Questions about the grid below. Indices start at 0.
1) Give the entry in row 0 and column 2.
2) Give the entry in the bottom-left corner.
3) Give the entry directly below the largest entry.
4) Give the entry at row 0, column 1.
5) Give the entry just right of the smallest entry.
6) Give the top-right entry.
146,149,117,148,107,124,128
135,138,102,155,136,125,136
144,147,111,153,116,125,131
1) 117
2) 144
3) 153
4) 149
5) 155
6) 128

Questions about the array below. Rows and columns are numbered from 0.
1) The entry in the bottom-right corner?
2) The entry in row 1 and column 0?
3) The entry just right of 130?
4) The entry at row 0, column 0?
5) The entry in the bottom-left corner?
6) The entry in row 0 and column 1?
7) The smallest entry?
[[132 116 120 122 122 129 126 128 131 130 131 131 134]
 [139 139 134 129 126 127 127 128 123 126 128 131 128]
 [145 104 106 111 108 115 119 117 123 123 129 122 126]]
1) 126
2) 139
3) 131
4) 132
5) 145
6) 116
7) 104

[106 133 122 146 115]
The third entry from the left -> 122
The minimum is 106
Read off the entry just right of the smallest entry.
A: 133

arr =
[[136 131 140 131 112 123 128 124]
 [142 121 138 125 126 121 122 113]
 [113 133 122 116 122 135 132 142]
 [140 132 137 131 131 122 129 107]
 [121 126 121 132 131 131 128 142]
 [113 125 119 131 125 132 128 155]
 [117 133 116 113 138 138 133 127]]
Indices start at 0.
Find the top-right entry.
124
Find the bottom entry of the column that holds the smallest entry.
127
Find the entry just left of 127.
133
Find the entry at row 2, column 0.
113
Find the entry in the bottom-left corner.
117
The entry at row 1, column 0 -> 142
The entry just left of 137 is 132
Find the entry in row 0 and column 2.
140
Find the entry directly above the largest entry.
142
Find the entry directly above 129.
132
Find the entry at row 2, column 2.
122
The entry in the top-left corner: 136
Find the entry just left of 119.
125
Find the entry in row 0 and column 1.
131
The entry at row 1, column 1: 121
Find the entry in row 2 and column 1.
133

Read these off the matrix that follows. Indices start at 0.
1) Report the top entry of the column that holds the smallest entry.
2) Report the bottom-right entry.
3) Report the entry just right of the smallest entry.
4) Report the maximum.
5) Report the entry in row 2 and column 1.
6) Report the entry just left of 135.
7) Report the entry in the bottom-left corner.
8) Report the entry at row 0, column 2.
105  137  116  121  141
152  113  147  139  113
119  123  122  118  122
111  107  146  126  116
134  126  132  134  129
146  118  137  136  118
110  122  116  109  118
133  127  128  133  129
147  115  138  135  115
1) 105
2) 115
3) 137
4) 152
5) 123
6) 138
7) 147
8) 116

Read these off the table that follows. Rows and columns are numbered from 0.
1) Which number is the entry in row 2 and column 0?
2) Which number is the top-left entry?
3) Which number is the entry just right of 125?
4) Which number is the entry in row 0 and column 2?
5) Which number is the entry in row 0 and column 1?
6) Which number is the bottom-left entry?
7) Which number is the entry directly above the largest entry?
8) Which number is the entry in row 2 and column 2?
[[139 124 121 146 107 135]
 [125 131 122 154 135 135]
 [126 124 118 153 124 139]
 [114 139 131 117 106 127]
 [115 129 118 147 126 143]
 [119 119 118 138 106 142]
 [148 124 132 136 122 116]
 [146 111 119 145 132 136]
 [127 113 116 146 124 143]]
1) 126
2) 139
3) 131
4) 121
5) 124
6) 127
7) 146
8) 118

A =
[[139 139 114 119 106 135 125 109 141 116]
 [141 126 142 118 134 140 139 112 139 143]]
The entry in the top-right corner -> 116
The entry in the bottom-left corner -> 141
The second smallest entry -> 109
Read off the last entry, reading row by row.
A: 143
The entry just left of 142 -> 126
The top-left entry -> 139
The 2nd largest entry is 142

[119 154 147 106 140]
The entry just right of 119: 154
The entry just right of the centre entry -> 106

Questions about the grid below. Indices start at 0.
1) The entry just right of 130?
2) The entry just right of 124?
3) The entry directly below 124?
4) The entry in row 1 and column 0?
5) The entry in row 0 and column 0?
6) The entry just right of 141?
[[155 141 134 137 146 124 116 137]
 [130 118 135 126 131 129 126 138]]
1) 118
2) 116
3) 129
4) 130
5) 155
6) 134

Read these off the matrix that follows. Counting starts at 0.
1) The entry in the top-left corner?
2) The entry in row 2 and column 0?
3) The entry in row 0 and column 1?
4) The entry in the bottom-right corner?
5) The entry just left of 115?
6) The entry in row 1 and column 0?
7) The bottom-left entry?
8) The entry at row 0, column 2?
[[117 131 123 124 133 131]
 [125 124 129 122 143 137]
 [118 107 132 134 124 126]
 [128 124 133 115 135 131]]
1) 117
2) 118
3) 131
4) 131
5) 133
6) 125
7) 128
8) 123

Read these off the table that follows. Counting starts at 0.
1) Read off the entry directly below 105.
2) Read off the top entry of the column that holds the largest entry.
3) Read off the entry at row 0, column 2.
4) Read off the entry at row 0, column 1.
5) Read off the entry directly above 153.
6) Read off the entry at row 1, column 0.
7) Read off the bottom-right entry.
8) Read off the entry in the bottom-left corner.
[[126 122 151 116 149 105 145 151 133]
 [127 134 110 144 121 129 108 110 122]
 [122 126 150 114 147 113 151 151 135]
 [120 139 121 132 136 112 132 121 129]
 [138 121 118 138 112 145 103 118 121]
 [122 136 124 127 129 126 137 124 130]
 [137 119 126 132 116 144 113 126 124]
 [134 118 140 122 141 106 129 140 128]
 [123 132 130 127 136 119 135 131 130]
 [117 134 141 117 141 122 153 142 136]]
1) 129
2) 145
3) 151
4) 122
5) 135
6) 127
7) 136
8) 117

[142 137 111 141 134 146 100 141 147 135 131 116]
What is the third entry from the end?
Answer: 135
The third entry from the left -> 111
The 1st entry -> 142
The 2nd entry from the left -> 137

((141, 116, 148, 115, 144, 123, 127, 121, 118), (126, 131, 114, 134, 115, 128, 130, 135, 133), (142, 121, 145, 115, 132, 118, 137, 129, 120), (107, 134, 106, 147, 129, 143, 109, 124, 140), (128, 127, 134, 126, 138, 129, 131, 124, 126), (111, 137, 106, 145, 119, 138, 122, 132, 140), (134, 121, 133, 123, 134, 125, 130, 128, 124), (114, 134, 121, 136, 125, 132, 123, 130, 134), (110, 138, 110, 142, 118, 135, 123, 134, 139))
The first entry in reading order: 141
Report the 5th entry in reading order.
A: 144
Report the entry just left of the largest entry.
A: 116
The entry just right of the largest entry: 115
The second largest entry: 147
The entry just left of 120 is 129
Report the entry just left of the centre entry.
A: 126
Report the entry just right of the centre entry.
A: 129

Read these off the row that follows.
1) Give the entry just right of 144.
2) Give the third entry from the left.
3) Give the second smallest entry.
4) Give the 3rd entry from the right.
5) Give the first entry.
6) Give the 1st entry from the right.
7) Give the second entry from the left.
array([130, 156, 142, 134, 110, 133, 140, 144, 121, 143, 138, 121, 123,
       106, 152])
1) 121
2) 142
3) 110
4) 123
5) 130
6) 152
7) 156

Read these off the table that follows. Indices start at 0.
1) Find the entry at row 2, column 0.
2) Find the entry in row 2 and column 2.
3) Find the entry in row 1 and column 2.
4) Find the top-left entry.
[[140 127 123 125 116 122 127 124 121 141 105 118 117 131]
 [123 128 123 125 116 125 121 114 128 141 113 116 117 131]
 [128 129 123 125 116 125 126 122 126 141 108 118 122 131]
 [126 128 122 125 114 121 121 117 130 141 112 120 117 129]
 [129 128 123 120 116 125 124 119 127 141 111 118 117 131]
 [117 128 123 127 110 131 121 117 140 142 113 117 125 131]
 [123 128 126 133 133 116 121 117 122 142 107 118 117 131]
 [113 109 123 125 115 126 121 113 128 141 109 117 123 123]
 [123 129 123 128 116 125 121 117 128 141 109 118 117 131]
 [123 128 123 121 130 117 121 117 128 148 109 126 124 125]
 [126 128 123 132 106 125 121 117 128 134 109 119 115 126]
 [123 128 123 120 124 136 122 126 128 139 105 114 117 131]
 [123 128 123 125 116 118 121 115 131 146 109 127 138 124]
 [117 131 131 133 124 125 123 126 128 144 109 118 111 132]
 [123 126 123 129 122 125 121 117 126 136 106 118 117 129]]
1) 128
2) 123
3) 123
4) 140

Read these off the table that follows.
1) Which number is the 4th-last entry, reading row by row?
2) Which number is the top-left entry?
3) Which number is the bottom-left entry?
4) Which number is the bottom entry of the column that holds the largest entry?
5) Which number is the entry just right of the smallest entry?
6) Which number is the entry in the bottom-right corner?
7) Which number is the 5th entry in reading order?
8) Which number is the top entry of the column that holds the largest entry?
144,143,103,122,134,148,134,119
127,140,124,133,130,110,140,134
144,117,144,131,132,123,123,110
119,109,114,129,124,125,123,128
1) 124
2) 144
3) 119
4) 125
5) 122
6) 128
7) 134
8) 148

Read these off the row that follows.
1) The second smallest entry?
2) The 2nd entry from the right?
3) The 1st entry?
[120 144 100 142 112]
1) 112
2) 142
3) 120

Questions about the array below.
1) The entry just left of the centre entry?
2) The smallest entry in the first column?
3) The bottom-left entry?
4) The entry directly above the smallest entry?
5) The largest entry in the first column?
6) The last entry of the smallest entry's row?
7) The entry at the centre?
8) The fifth entry, reading row by row?
[[124 127 127 130 126 133 124]
 [123 133 122 126 128 135 122]
 [132 117 137 126 134 127 133]
 [111 124 136 157 109 124 142]
 [140 123 130 109 142 132 122]
 [144 142 115 102 141 128 113]
 [126 114 143 140 125 122 145]
 [130 136 120 118 129 137 114]
 [114 128 130 147 117 128 136]
 [130 127 129 122 131 134 125]
 [123 132 126 134 122 129 128]]
1) 115
2) 111
3) 123
4) 109
5) 144
6) 113
7) 102
8) 126
